Rows are one point carried round by a steady rotation, each followed by how many ticks it has turned.
The counts run from 0 to 186.
[126 141 151 142 103 108 134 105 137 168 118 146 127 138 149 105 137 146
  90 136 116 139 112  87 153 167 132 178  93 167 138 203 159 127 160 142
 117 103  82]
173
[141 177 106 121 127 105 141 167 167 135 142 169 124 154 116 117 179 134
 142  89 130 147 140 101 158 130 112 131 132 119 108 153 191 173 145 156
 123  94 131]
29
[ 97 156 153 150  89 131 127 122 128 132 134 128 156 161 133  98 138 146
 106 143 123 154 107 101 137 180 151 172 102 152 154 161 124 144 169 138
 110 119  59]
171
[140 207 114 138  99 130 199 151 106 160 162 167 125 117 102 122 126 146
 119 142 125 137 107 136 153 132 114 134 147 104 104 174 127 116 151 144
 138  89 132]
183
[ 98 121 112 160 129  72 168 126 145  96 115  95 123 130 143 138 158 130
 159 118  85 108 141  80 159 116 108 151 123 153 136 174 161 113 158 128
 111 115  79]
70
[143 172 145 163 113 190 121 104 151 141 157 120 101 150 143 127 185 104
 127 159 137 111 132 124 110 123 157 128 119 111 148 129 152 139 171 130
 168  89  77]
166
[ 96 162  67 126 120 126 196  92 120 143 163 130 145 105 138 127 161 123
 140 110 130  99  93 166 129 142 159 142 108 133 116 164 136 141 136 141
 141 119  78]
80
[147 121 164 146  75  85 103 154 163 134 148 155 160 120 124 142 196 171
 110 132 127 155 150 136  93 165 136 148 117 109 151 122 156 169 133 138
 132 148 149]
136
[120  85 160 139  95 111 152 119 164  74 117 102 129 110 143 174 135 141
 136 104 184 115 146  79  93 103 132 142 135 148 159 118  80 119 151 123
 143 136 121]
105
[121 141 165 168  76 124 149 140 141 156 127 145 157 113 127 126 121 149
  94 156  94 124 104 124 147 142 153 172 203 108  95 137 134  93 125  86
 142 109 120]
179
[147 143 139 125 112 108 178 128 125 158 108 121 153  89  89 170 155 139
 100 122 140 110 161 162 108  89 105 148 157 118 134  88 152  86 141 142
 153  87 148]
93
[133  91 189 126 101 133  91  97 148 150  85 128 143 131 147 137 143 147
 130  94 158 134 159 121 107  90 160 155 118 121 138  92 133 112 186 154
 157 110 107]
1
[168 140 122 115 110 129 127 106 121  91 139 112 156 175 125 145 109 149
 163 132 144 152 121 116 153 174 135 138 123  94  96 145  86 170 121 161
 170  71 122]
150
[167 127 136 130 101 118 131 126 140 108 126 147  91 114 171 174 152 195
 138 153 171 115 129 146 126 112 160 147 152  85  89 135 126 131 119 159
 193 117 136]
145
[ 89 148 113 121 135 119 106 110 130 121 145 156 179  80 154 103 130 114
 151  91 170 111 125 104 170 163 138 109 107 133 166 163 137 159 168 129
 122 103 167]
120
[151 132  91  85 135  90 148 133 121  91 143 112 114 119 142 139 143 109
 148 122 193 108 153 113 129 132  97 136 155 103 148 140 168 130 156  93
 143  60 109]
112
[103 141 141 176  93 119 119 136 213 129 131 146 172 125 150 139 163 115
 125  86 102 151 139  95 156 127 150 103 146 128  97 121 138 171 127 137
 133 140 148]
33
[137  88 154 140  96 112 157 117 167  87 129 104 112  92 144 180 141 139
 135  94 186 115 142  86  87 102 131 131 117 158 159 135  94 119 146 138
 152 132 139]
104
[157 185 141 150  98 144 211 123 165 138 157 149 119 127  99 151 153 129
 136  83 126 129  98 131 121 110 129 125 130 135  93 165 132 139 106 157
 165 116 139]
186
[ 92 129 135 145 109 160  95 124 105 100 124 158 177 106 114 122 125 145
  94 149 167 120 169 151 112 127 141 146 163 134 104  91 153 163 179 151
 129  87 122]
128
[165 126 104  95 129 108 143 129 137  98 153 112 117 116 136 136 167 105
 161 116 181 105 137 119 115 139 106 136 162  94 153 138 171 130 139  78
 146  60 119]
113
[134 150 161 139  76 137 120 128 134 105 157 127 163 107 179 126 116 128
 119 128 150 152  91  65 152 187 139 143 125 162 145 162  97 122 150 126
 144 137 158]
15
[110 169 151 168  86 174 118 107 137 115 149 108 152 161 127 117 154 113
 104 140 125 135 106 111 123 177 168 167 120 161 135 118 116 162 145 130
 147 115  60]
169
[127 164 195 145 114 100 134 129 167 151  93  87 154 122 159 148 153 182
 128 149 110 131 115 123 149 113 135 136 179 111 171 134 112  99  96 128
 141 141 136]
53
[144 160 153 171 100 197 113  93 160 134 159 117 115 154 129 126 169 104
 125 148 132 113 120 125 106 141 169 135 124 130 144 128 141 153 159 126
 164  93  79]
167
[141 160 138 159 104 119 124 147 205 156 141 161 134 139 127 128 188 113
 144  79 108 136 147  94 139 120 122 106 131 123 110 152 174 179 125 135
 136 105 156]
31
[ 95 155  69 137 116 134 184  89 115 143 180 121 155 103 136 114 140 110
 146 132 117 103  98 164 133 151 155 129 123 112 113 162 126 142 145 119
 132 101  84]
79
[ 85 157 120 112 125 114 111 142 132 112 149 138 190 113 132 101 149 122
 162  86 179 129 119 108 160 175 145 131 136 111 182 111 122 174 152  95
 130 123 146]
118
[122 178 107 151 145 168 125 116 115 130 136 112 109 114 175 137 153 121
 143 156 118 128 134 121 187 126 163 147 123 115 119 117 166 100 200 165
 154  91  99]
163
[133 173  96 114 115 126 144 151 133 111 146 164 140 151 114 128 123 133
 150 105 123 156 120 104 169 168 124 154 160 125  77 142 182 173 136 153
 123  77 129]
27
[167 136 148 131 102 137 120 129 127 101 133 136 134 171 122 140 123 169
 147 160 173 130 134 128 121 138 144 132 150  61 104 134  67 170 127 139
 178  70 125]
148
[122 149 107 143 125 138 146  97 161 151 121 135 112 102 198 147 152 146
  98 162 137 136 153 136 140  92 139 106 136 124  74 152 147 143 164 189
 121  97 101]
39
[165 136 146 126 101 139 124 114 124 101 134 118 150 177 114 138 104 159
 160 142 164 137 130 117 132 162 141 127 140  74 105 137  69 176 122 147
 176  71 128]
149
[149 145 148 132  97 155 126  88 175 156 139 103 141 153 150 146 147 154
 109 157 132 144 127 151  82 136 152 127 172  97 104 115 127 176 114 148
 124  96  70]
43
[ 92 115 173 138 110 153  81 101 150 103 134 150 164  93 156 116 157 145
 148 111 160  99 139 156 104  88 143 135 172 126 125 129 186 138 170 136
 126 125 130]
125
[131 153 132 127  94 151 129 143 128  98 148 147 156 164 108 114  93 129
 154 120 135 140 116  98 144 161 120 153 204 104  70 137 149 167 145 121
 121  63 118]
25
[168 156 163 119 122  79 144  87 177 167 105  86 148 127 165 140 163 146
 108 133 109 138 126 122 152 148 105 132 121 140 153 178 141 123  92 160
 130 107 130]
50
[156 132 113  97 121 120 132 116 148 102 157  99 132 113 128 147 164  92
 157  94 171  99 125 120 116 155 123 138 160  97 155 129 172 147 117  73
 157  76 128]
114
[ 91 171  79 125 120 113 190 101 127 145 153 140 141 117 129 119 178 137
 134  99 144  99  98 173 117 131 155 145 107 140 131 161 143 138 130 143
 147 127  73]
81
[114 151 105 110 116 119 125 138 150  92 152 120 167 115 124 139 162 109
 156  77 174 112 114 118 148 175 151 141 161 113 159  91 146 166 118  79
 156 116 135]
116
[ 76 130 127 160 105 119 123 135 164 157 131 149 163 115 186 115 130 151
 138 134 109 166 141 102 163 114 151 104 141 102  89 138 121 146 183 163
  83 130 119]
36
[ 92 155  72 151 112 129 185 102 118 141 179 118 166 113 129 114 139 101
 137 149 113  93 115 151 132 148 145 114 135  93 116 152 111 140 159  99
 129  91  80]
78
[158 190 135 141 103 145 209 122 151 146 167 152 113 125  97 146 147 128
 137 103 126 125  96 132 130 119 122 121 134 124  91 189 133 126 121 155
 153  96 148]
185
[124 152 117 117  97 112 191 147 110 122 170 107 157  98 100 172 124 143
 142 110 146 169 120 122 118 154 133 144 103 130 154 104  97 121 171 173
 120 141 158]
99
[151 142 146 137 101 115 172 130 134 153 130 112 161 100  75 168 158 124
 107 132 140 114 161 165  91  89 107 142 163 103 142  86 132  91 147 123
 156  89 152]
94
[ 95 159 106 126 125 109 184 104 143 158 140 148 142 121 111 111 194 147
 127  86 159  86 107 174  97 113 154 138 100 135 153 161 130 146 124 133
 152 135  72]
82
